rotation steps, each row followed by its count of steps
The counts run from 0 to 195.
[-32  21  11  -2  -9 -14 -15  46 -46   8  10 -19 -14 -10   0 -16  20  -7
  -9  19  36  -1  11  -2  42  27  -1 -14  13 -19  29  -9 -12  15 -21   1
   1  -1  -4 -11  61  -8  -9   2 -17   3  47 -15 -31  25   1 -13 -12 -23
 -23  14   4]
169
[ -3  16 -26   7   2  -6  -3  37 -25 -14  15  -5 -24 -25  11   8  11  24
 -22  17  57   6  16  -6  12   6   2 -20 -16  -2  23  25  25  18 -22  -7
  -1   7   0  -1  45 -26 -45  -6 -13 -10  44  -1 -15   5  10   7  -2 -18
 -38  23   7]
11
[-28   4   7   1 -18 -24  -4  39 -14 -18  14 -32  20 -12 -10 -37  11  11
  15  -8  16  -7 -13  30  32  -7  24   0  26 -16  39   7  16  21 -11  29
   4  30 -28   8  37  -6   6  -9 -24  -1  32  26 -12  20  13   9  15 -23
 -34  -8  13]
42
[-37   4 -10  14 -18  -5 -20  27 -22 -24  13  32  -2 -18  -2 -12  -3   1
   6  19  13   8  11 -23  -6  34 -22  14  25   9  53  21   5  22   4   3
  -9  25  -9 -10  51 -10 -25  11   5  -5  28 -34  17  21   5   3 -10 -21
 -14 -11 -18]
165
[-26   2 -18  12   3   2 -14  20  25 -26  15  14  19 -22 -19  19 -22  -8
  -3  10  46  12  -4 -12   9  34  12  28  39  26  40  11  20  10  -7   9
  13  27 -18  -3  58  27  -9 -22   9  -2  20  -5  31 -14  15  -3  10   4
   7 -24 -27]
128
[-18  15 -41 -21   7  -7 -10  33   4  14  -5  -9   1 -51 -23   6 -11  10
  -7 -11  39 -11   7 -27  11  41  22  21  47  14  -1   6   9   8   0  20
  24  25  12  14  42  31 -16 -11  12  -8  20   1  -1  -8   4  -1  11   0
   0 -11 -11]
90
[-45 -19  -8 -14  13 -43  -3   6   0  -8   4 -13 -13 -46   5 -31  -2  22
   5   2   2   3  -8  -8  -2  11  28  49  32 -10  32  26  37  19  17  25
   8  36 -10   5  39  11 -12   3   7   4   8  -9  11   0   1   4  22 -10
 -23 -11 -10]
17
[-14  10 -39  -9  18   1 -23  34  -6  15 -16 -11 -21 -36  -4  16   0   9
 -17   2  70 -20   0 -29  -2  30   2  17  37  22   1  -3  12   1   9   9
   4  13  12  -3  52  28 -12  -9  15 -18  36  -4  -9  -5   9 -24   7 -15
  -1  -6   8]
91
[  5  26 -15   0  -6  13  -1  19 -17 -18  32   1   9 -13 -20   9   8  10
 -25  19  54  18  18   5  34  37  11 -14  18  15  36  27  20  34 -19  10
  18  25 -11  -3  45  -8   1   3 -11 -18  33  20   1  -2  27   0   7  -9
 -23  16  -3]
102
[-39  -2 -20   2 -14 -12 -16  18 -41   0 -18 -12 -13 -49  -8 -24  -5   4
  20  15  25  -7  15 -22  35  12  40  21  14   2 -15  21  21 -19   4  26
   0 -11   3   1  27   3 -33  16  37   7  30 -14 -13   4  -6  -9  11 -13
 -10  13   3]
87
[-59  10  -4  16  -7  12 -35  38 -35 -10 -25  30  -4   2  -2 -26  12 -23
  18   4  24 -15 -17 -16  22  16   4  11  25   2  33  -5  -2  -6  -4  29
 -10   3 -10 -31  37   3   5   9  13  -9  14  -8  -1  24  21 -10  17 -20
 -22 -37  -7]
96
[-48  -8  -7   7 -18  -4 -30  29 -28 -19  -1  21  22   0  -9 -38  11 -33
   9  20  12 -17  -8  -9  32  22  16   0  21   8  43  13  -4   8  -1  41
   8   4 -22 -25  40  -5  -5   6   3 -16  21   2   3  26  17   2  22 -14
 -32 -26  -5]
97
[ -1  -8 -36  11   8 -34  13  13   2   0   8  -1  -2 -21 -11  -3 -40  17
   6  13  17 -19 -15 -14   0  20  41  42  49  -1  15  -6   8  27   9  22
   7  39 -15   2  55  13 -23  -3 -29 -19  23   9 -16 -12 -12  -5   2 -28
 -13  -2   8]
55
[-45 -12  -2   7  23 -16 -14  20 -13 -32 -37  -2 -27 -32  17  -5 -18 -11
  29   3  55 -16 -33 -10  10  14   5  38  20   5   6  10  21  -6 -18   9
 -12  -6  10 -10  48  21   2 -15   0 -14  34   2 -14 -10  32 -27  10 -15
  14 -12  23]
185
[-23 -12  10  -9 -18 -38 -18  31 -27  -3  31 -18   4 -24  -1  -1  -3  11
   5  22  27  12  -3  25  35  21   4   9  15  -1  48  16  15   5 -43  11
   9  30 -21  15  51   2 -15   9  -8   1  35   0  -4  13  -1   3 -18 -27
 -14  17   5]
76
[-10   8 -26   5  11 -34 -17  30   1 -29  16  20  -7 -35  -8   8 -40  12
  -1 -18  56  -6  -6  -6  -1  32   2  15  25  30  15   7  30  -3 -17  15
  23  17   7  22  62  17  -9 -24 -23 -11  13  17  -2   4  18 -16 -17 -12
   4   1  22]
183
[-56  14 -15 -15  33  -2 -14  17   7  -6 -11 -14   5 -33 -22   2  16 -32
 -15  -5  36  -9  -2 -16  23  20  38  13  13   1  17  16  38   7  -9  36
  -6   4  -7 -14  42  30   1 -14   4 -25  11   6 -18 -12  30  -6  43   1
   4 -23   8]
26
[-53  21  10  14 -21   0  -4  18 -20 -27 -14  -3 -15 -42  -7 -29   1  23
  16 -14  25  14  22 -16  21 -10  16  12  11   9  -6  27  27  -9  -6  43
  -4   7  -3 -11  32 -17   2  31  15  19  21 -10  -1  29   8   1   7 -41
 -19  15  15]
177
[-19   8  -5  33 -26  24  -5  18 -48 -16 -16  13   8 -14   1 -17  -8   1
  12  23  52 -12  20 -21  32  25  25  -1  33   5  -2  22   3  19   7  27
   8   9   5  -6  32 -36   1   5  12   0  44  10 -19  24   3  -8   5 -30
 -22   9   4]
32
[-53  17 -11 -25  31 -19   3   9  31 -16  -1 -25 -12 -49   4  -7   2 -24
  11 -18  56  15  -5  -7  30   7  24  20   6 -20 -10   0  29  -1 -15  17
   8 -15 -15  -1  56  32 -16 -27 -19 -14  23  -2  -3   5  18   8  11  -6
   8  -5  10]
116
[-50  13  -6  11  37 -11  -3  24  -2 -42  12   8 -14  -7  15 -15   4  12
 -14  23  27  14  11  -2  -3  12  15   3  -9   6  49  30  27  29 -12  33
   1   8 -12 -20  40 -25  10  14 -38 -30  25  15 -19   6  21   3  17 -30
 -40  13  19]
174
[-14  14  12 -21 -24  -7 -11  30   5   3   4 -16 -18 -43  -6  -4 -15  27
  36 -11  44  13  -2   7  35  -1   4  25  49  -8  -1   3   8  -7   1  25
 -14  28   5   0  52   9   1  21   1   4  40  10  -4  10  26   6 -18 -28
  -4   9  16]
112
[-24   8 -24  10   9   3 -11  30  20  -2 -15  22 -31 -10  -2   9 -27  14
  36   6  46 -18 -12 -22  11  15  16  30  58  -2  -6  -9 -13 -21   8  26
 -15  13  -7 -19  42  18  -9   4 -12 -11  36 -14  -3  -5  20  -9 -10 -24
  -9  -9  -1]
57
[-39   8 -15  10  -1 -48   6  12   0 -28   3 -29  19 -52 -16 -20 -23  23
  12 -19  23  18   3  -1  41  15  29  25   5  15  -5  22  45  10 -12  29
   9   8 -21   7  51  28 -12 -15  -1  27   4  -7  13   0 -17  -6  22  -3
  -3   1 -13]
51
[-11   9 -48  10 -17   1 -33  44 -33   2   1   5 -17 -39 -22   5   4   5
  -9  -5  26 -23  13 -13   8  16  26 -10  -3   9   7  16  19 -18 -22  26
 -22  10 -14  -9  34   9 -39   1  13 -27  42   3 -18  14  -4   4   6 -27
  -7  -5  15]
156
[-47   6 -12  -8 -17 -10 -10  19   4 -29 -11   8  26 -23  -7 -37 -15 -22
  23 -22  13  -5 -23   0  21  -1  37  18  34  -2  16   6  18  -4  -3  33
   1  17 -31   1  26  28   2 -16  -1 -19  15  15  -1   2  16  20  22   2
  -9 -45   1]
188
[-28  11  12  -9 -16 -19 -20  28 -15  -9   3 -12 -19 -30   7 -16 -14  15
  35   5  52   7   5   4  33  -4  -9   8  25  -6  -4   1   6 -21  -2  11
   7 -10   2  -2  58   1  -7   3 -22  -3  42   0 -16  15  26 -16 -33 -28
 -19  22  28]
113
[-33  26   4  16  11  20  28  20 -36 -26 -21 -17 -19 -26  14   4  21   1
  -5  12  74  20  -1 -24  23  13  -5   4   0   5   0  25  26  28 -23 -10
   1  -4   8 -20  49 -14   6 -17   3   5  38  -4 -12  12  17  -9  11 -21
 -11   6  -2]
104
[-10  -2 -23  10 -11   7 -19  20   0 -16  22 -29  30 -29 -36  22   5 -18
 -26  12  26  -4  -1  -2  33  33  36  -8  11  12  31  12  12  22 -23  35
 -15  33 -34 -11  29  11 -19   3  20 -24  35  26  -1  -1   2  10  34 -20
  12 -14   4]
64
[ -6  13 -39  25 -28   1  -2  20 -14 -22   4  20  23 -21 -14 -27 -27  20
  22  -9  24 -25   6  -2  41   9  58  18  37  17  -1   6  20  12   0  42
   6   9 -15   0  36   4  -9  -2  -8   3  28  20  -9  -1  -4  -1  16 -10
 -40  -4 -10]
123
[-16   1 -13   2  28  -1  -5  25   4  -1  -3 -18  -1 -22   5  17 -17 -12
 -24  32  64 -17 -29 -15  -4  41  15  19  40   0  31   1   3  30 -19   3
  25  44  -3  30  32  12  -4 -17   5 -12  39  13   1   1   5  -1  18 -12
   9  -9  -1]
0
[ -3  19  -1  -3   9  20  18  14 -22 -16   2 -32 -14 -35  -6  17  12  13
 -19  13  64  28   1  -4  36  29  -3  -8   5   6  10  25  26  28 -25   7
   3  18  16  -8  40  -5  14  -6   2  -2  34  18   0  -2  29  -3  33 -15
 -17  11  -2]
103
[ -6  35 -24   5 -23  22 -13  40 -17 -12  28  14  -1 -17 -15   5   8  -1
 -16   6  46  14  36 -13  23  30  -3 -30  16   9  25  19  -1  23 -19  20
  -2  25 -17 -18  49 -23  -6   8   0 -17  39   0 -14  23  14  10 -10 -18
 -26   8  -3]
101
[-32  -4  -8  19   0   8 -27  29  12  -9  -4 -10  13 -20 -16  22 -15  -8
   3  15  59   8  -8 -19  11  29 -11  34  20  20  31   2  24   2  -5   5
 -25  17  -7 -20  43  27  -4 -10  34 -12  35 -10  19 -15  21 -15  16 -16
  17 -37 -13]
129
[-31   1 -10  11  24 -33  -6  29 -10 -11 -12  22 -37 -17  23  -4 -44  28
  22  29  31 -18 -16  -9   7  11  25  20  25 -15  10   4   9   4 -22  18
   7  11 -13  16  46  -9 -27  -8 -36 -10  36   4  -9   7   3   6 -22 -33
 -31  24  17]
148
[-40   7  -2  25   8   3 -26  49  -7 -35 -10  40  -8   5  14   0 -16  -2
   7  16  44 -18 -34   2   4  21  -3  -4  11  -2  53  15   5   7 -41  21
   5  27 -19   7  38   0  13  -9 -10  -8  36   4  21  21  22   2   2 -21
 -27 -16  -1]
3
[-53  30  -4 -24  31  16  -9  42  21   7   6 -22 -30 -19   3  13  29  -3
 -14 -10  62  18  -1 -10   3   6   2   5  25  -9  18   6  13   9  -1  23
   2  22  -2 -29  45  18  14   6 -17  -6  31   4 -12  15  24  -1  15 -23
 -19 -17  17]
172
[-40  11 -29  24 -11   4 -30  34   5 -26  27   8  28 -15 -33  -4  13 -17
 -29   9  23  -7  17 -10  24  24  36 -11   3  18  37   5  22   5 -22  33
 -11  16 -50  -7  36   8 -29 -10   9 -19  27   1   4   4 -11  12   4 -17
  -4 -20   1]
63
[-46  -6  -2 -19  -9 -19 -16  20   2   3   0 -11 -31 -51  -7 -23  -2  18
  18 -13   9  11   5 -18  -6   7  10  46  44  -9  13  13  22   6  23  24
 -20  44  -7 -10  46   9 -17  21  22   5  17 -26   2   6   1   8   6 -26
  -8  -7   2]
18
